Z_21: [138 133 137 142 133 153 142 168 155 172 109 100  48]
Z_622: [127 121 135 112 124 116 133 106 167 126 120 124  85]
Z_257: [114 112 115 151 119 126 105 122  82 110 177 163 142]
Z_412: [131 145 154 117 143 149 141  81 194 117  72  85  83]
Z_495: [145 137 139 147 140 106 139 107 152 108  50  83  97]
Z_276: [140 136 137 119 122 178 142 146 153 151 106 120 179]
Z_169: [113  95 105 138 119  68 107 147 122 125 126 133 121]
Z_751: [ 84 151 116 108 121  71 110 151 154 143 103 115 141]
Z_704: [129 137 154 118 141 133 141  91 179 115  77 112  84]
Z_197: [150 125 105 129 104  90 128 128  99 100 137 161 140]
Z_237: [132  95 152 129 130 133  92 114  60 114 150 131 235]
both Z_495 Z_751: 
[108]
both Z_495 Z_237: 
[152]
both Z_21 Z_257: 
[142]
both Z_751 Z_495: 
[108]
both Z_21 Z_237: 
[133]
both Z_276 Z_751: 
[151]
both Z_704 Z_169: 
[133]

Z_276: [ 72  80  64 111 147 110 118  80 110  79 105 113 115  87  86 125  85  67
 106  90  68  76  80 114 124  94 137  75  70 143  66 121 105 110  94  90
 137  63 107 106  78  50  84  88 104 100  68 119  83 114 123  92]
Z_495: [131 124 137 114 124 121 119 112 129 133 139 107 125 119 122 110 124 137
 139 138 140 119 127 137 109 144 118 148 137 123 131 118 129 115 119 122
 109 138  94 127 127 114 123 144  99 108 119 136 115 123 127 124]
Z_169: [142 128 139 135 161 153 138  83 131 136 130 127 157 159 139 141 131 136
 123 140 128 155 118 128 151 124 135 122 131 100 141 153 149 130 130 138
 128 149 120 152 122 143 126 127 126 138 139 161 158 154 163 162]
Z_751: [ 97  88  82 118 103  76 105  98 104  90  96 135 102  70  79 115 105  97
  91  88  92  75 122 111  99 114 132  92  74 133  79  90  97 122 116 103
 114  74 113 101  94  62 125  91  93 104  72  79  71 100 105  96]
Z_160: [127 120  92 137  93  73  92 123  92 122  95 150  92  75  99 103 138 132
  93  84 117  94 147 109 118 122 113 113  99 107 100  82  86 123 149 113
 109  97 106  89 112  97 160 105  93 114  89  82  85  82  88 127]
Z_622: [156  97 123 120 160 119  97 136 117 125 104 100 138  92 110 112  99 131
  90 114 106 134  99  96 141 129 114 123  93 120 121 114 121  93 117 110
 121 143  92 148 109 120 113  97  92  97 112 157 122 134 152 171]
Z_237: [131 124 137 114 124 121 119 112 129 133 139 107 125 119 122 110 124 137
 139 138 140 119 127 137 109 144 118 148 137 123 131 118 129 115 119 127
 129 130 139 129 134 140 118 121 126 115 128 128 118 126 114 114]
Z_257: [ 92  81  67 123 150 119 118  68 118  93 109  93 104  91  93 102 111  85
 105  74  93  99 109 118 146  99 103  86  82 124  81 105  90  86  93  93
 164  71 116  92  78  76  88  74  96 105  92 139  91 104 122 119]
which: [127 120  92 137  93  73  92 123  92 122  95 150  92  75  99 103 138 132
  93  84 117  94 147 109 118 122 113 113  99 107 100  82  86 123 149 113
 109  97 106  89 112  97 160 105  93 114  89  82  85  82  88 127]
Z_160
which: [131 124 137 114 124 121 119 112 129 133 139 107 125 119 122 110 124 137
 139 138 140 119 127 137 109 144 118 148 137 123 131 118 129 115 119 122
 109 138  94 127 127 114 123 144  99 108 119 136 115 123 127 124]
Z_495
which: [ 97  88  82 118 103  76 105  98 104  90  96 135 102  70  79 115 105  97
  91  88  92  75 122 111  99 114 132  92  74 133  79  90  97 122 116 103
 114  74 113 101  94  62 125  91  93 104  72  79  71 100 105  96]
Z_751
which: [ 72  80  64 111 147 110 118  80 110  79 105 113 115  87  86 125  85  67
 106  90  68  76  80 114 124  94 137  75  70 143  66 121 105 110  94  90
 137  63 107 106  78  50  84  88 104 100  68 119  83 114 123  92]
Z_276

